In the data rows, 128 means zero.
Some points, one per row:
array([139, 165, 125,  90, 146, 133, 109, 127,  53, 121, 137, 161, 104,  63, 147, 142, 168,  76,  93])
array([151,  91, 148, 145, 135, 171, 102, 187, 143, 134, 194, 120,  81, 152, 116, 128, 136,  89, 143])
array([121,  99, 117, 105, 154, 108, 113, 174, 178, 106, 143,  78,  92, 164, 113, 149, 148, 169, 151])
array([134, 122, 105, 133, 101, 174, 134, 146, 123,  96, 148,  87, 168, 157,  58, 134, 115,  65, 166])
array([108,  85, 134, 134, 194, 123,  52,  82, 170, 142, 146, 119, 176, 168,  87, 143, 106, 128, 127])
array([ 83, 142, 133, 147, 101, 107, 101,  96,  41, 164, 116, 166, 163, 146, 140,  79, 106, 100,  82])
array([160, 171, 112, 116, 140, 141, 159, 113,  73,  86, 110,  92,  70, 103, 106,  96, 150, 181, 157])
array([109, 107,  95, 192,  98, 123, 174, 117,  74, 167, 109, 151, 150, 113,  87, 135,  72, 158, 145])
array([120, 171,  97,  99, 171, 135, 151, 172, 108, 155, 160, 150, 105, 159, 118, 139, 107,  90, 133])
array([ 69, 114,  91, 162, 118, 122, 115, 109, 176, 121,  81,  94, 165,  96,  84,  95, 166, 117,  91])
array([117, 138, 103, 175,  93, 102, 164,  82, 153,  73,  98, 151, 103, 133, 131, 111, 165, 137, 100])
array([142, 114, 103, 178, 143, 156, 144, 156, 176, 149, 117, 160,  93, 159, 158, 137, 136, 144, 123])
array([124, 153, 144, 119, 131,  97,  62, 194,  97, 123, 146, 152,  92,  92, 185, 130, 157, 136, 138])
array([155, 100, 112, 102, 158,  86, 125, 153, 184,  84, 177, 103, 154, 134, 158, 148, 131, 114, 121])
array([ 91, 107, 128, 122,  57, 155, 142, 137,  69, 157, 115,  70, 154, 184, 112, 126, 173, 138, 166])
array([124, 157, 124,  88, 178, 148, 110,  82, 130, 129,  84, 150,  83, 154, 112, 119,  95, 179, 166])
array([ 92, 152,  79, 181, 119,  72, 132,  84,  97, 103, 104, 136, 126, 127, 121, 141,  91, 166,  85])
array([107, 115,  83, 122,  43, 142, 154,  91, 108, 161,  83,  80, 132, 112,  78, 117, 133, 118, 148])
array([119, 150,  59, 149,  69, 141, 151, 128, 103, 145, 103, 154, 167, 159, 108, 120, 131,  94, 159])
array([146, 157, 109, 127, 109,  86, 147, 117, 108, 154, 141, 202, 103, 116, 162, 109,  94, 179, 117])
array([115, 118,  99,  98, 135, 196,  90, 144, 133, 129, 134,  80, 139, 125, 110, 111, 152,  43, 106])
array([146, 154,  72, 123, 141, 171,  98, 152, 123,  78, 135, 131, 113, 147,  91, 197, 128, 138, 128])
array([ 96, 125, 131,  99,  59, 153, 191, 164, 115,  97, 121, 142, 121, 105,  90, 138, 131,  92, 111])
Here are 10 more points, each followed by its number:
array([ 80, 120, 106, 104,  87, 121, 187,  85,  96, 145, 116, 155, 128, 126, 158, 169, 101, 100, 100]) 0
array([141, 118, 186,  94, 141, 117,  90, 172, 118, 102, 153, 173, 160, 136, 165, 146,  90, 197, 125]) 1
array([134,  92, 152, 120, 168, 116, 109, 130, 114,  71, 173, 167,  78, 143, 170, 114, 113, 179, 103]) 2
array([107, 187, 100, 120,  81, 121, 113, 149, 106, 161, 115,  84, 126, 122, 108, 119, 115,  59, 168]) 3
array([138, 156, 169, 144, 153, 117,  77, 137, 155, 159, 165, 157,  83, 120, 180, 136, 128, 182,  93]) 4
array([ 68, 158, 126, 142, 132, 114, 137,  47, 120, 171,  67, 120, 160,  97, 118, 166, 107, 107, 152]) 5
array([ 54,  89,  74, 142, 131, 152, 172, 145, 117, 127,  90, 153, 135,  95, 145, 138, 146, 110, 139]) 6
array([132, 111,  70, 129,  82, 183, 133, 106, 108, 126, 101,  73, 145, 137,  75, 125, 155,  75, 114]) 7
array([151, 115, 218, 134, 158, 167, 141, 147, 166, 104, 153, 138,  87, 135, 111, 137, 101, 172, 133]) 8
array([152, 119,  91, 112,  68, 169, 178,  47, 113, 111, 127,  95, 161, 111,  95, 139, 152, 103, 110]) 9
Which two of these numbered points are nearest to each point below, looking only along the 7 directions in which the first points spread most? Their numbers follow each, nearest first.
array([176, 105, 189, 106, 186,  78,  90, 128, 126,  88, 133,  98, 171,  93, 151, 153,  95, 151, 121]) > 2 4
array([129, 105, 152, 135, 123, 146,  60, 149, 112, 208, 166, 142, 158, 131, 178, 120,  80, 154, 170]) > 1 4
array([137, 165, 184,  79, 135, 102, 120, 136, 102,  96, 150, 159,  52, 134, 151, 152, 122, 145, 122]) > 2 1
array([100, 119, 130, 122, 114, 142,  98,  60, 115, 180,  59, 157, 134, 116,  90,  56, 145, 154, 169]) > 5 3
array([156, 129, 113, 122,  96, 213, 140, 109,  82, 157, 123,  94,  83, 139, 162,  98, 130,  97, 138]) > 3 6
array([ 90, 150, 130, 155, 120, 186, 176, 142,  86, 169, 110, 173, 142,  67, 136, 135, 151, 164, 170]) > 0 6
array([146, 119, 119, 150, 145, 120, 158, 168, 161,  77, 139, 103, 108, 112,  67, 177, 109, 163, 148]) > 8 6
array([165, 123,  89, 159, 187, 148, 124, 170, 124, 100, 128, 124, 139, 166,  83, 129,  93, 109, 140]) > 8 6
array([131, 120,  77,  92, 134, 192, 115, 134, 112, 129, 114, 139,  90, 156, 118, 154,  90,  96, 163]) > 3 8
array([122, 112, 156, 109, 132,  87, 151, 171, 133,  74, 154, 149, 138, 152, 178, 145, 114, 184, 106]) > 2 1
array([131, 116, 170, 110, 111, 140, 148,  41,  71, 181,  77, 167, 120, 128, 106, 106, 100, 170, 129]) > 5 0
array([150, 116, 141, 130, 172, 111, 101, 174, 120, 142,  90, 136, 140, 131, 158, 103,  80,  65, 132]) > 1 2
array([180, 132,  83, 121,  93, 106, 153, 104, 185,  87, 155, 127, 160, 123, 121,  95, 113, 118, 110]) > 6 0
array([ 98,  91, 160, 165,  99, 133, 207, 192, 105, 118, 162, 106, 149, 118, 108, 152, 114, 143, 126]) > 6 0
array([146, 140, 178, 122, 182, 109,  96, 131, 120, 118, 170, 177, 103, 113, 189, 142, 111, 189, 121]) > 4 2
array([114, 117, 117,  61, 131, 110,  75, 128, 105,  32, 180, 106, 135, 103,  84, 126, 118, 153, 146]) > 8 3
array([176, 126, 137, 185, 146,  74, 125, 164, 114, 161, 150, 170, 123, 132, 116, 141, 112, 196, 138]) > 1 2
array([116, 123,  77, 127, 105, 178, 128, 130, 110,  91, 114,  70, 134, 135,  62, 119, 167,  74, 151]) > 7 9
array([104, 169, 111, 182, 124, 128, 153, 147, 171, 152, 159, 114, 147, 150, 129,  98, 143, 157,  63]) > 6 0
array([102, 135,  51, 138, 108, 134, 148, 104, 167, 148,  92, 116, 131, 108,  75, 124, 118,  92, 116]) > 9 6
array([ 94, 100,  99,  86,  92, 162, 131, 118, 164, 123, 105, 110, 187, 113, 125, 100, 131,  57, 141]) > 7 3
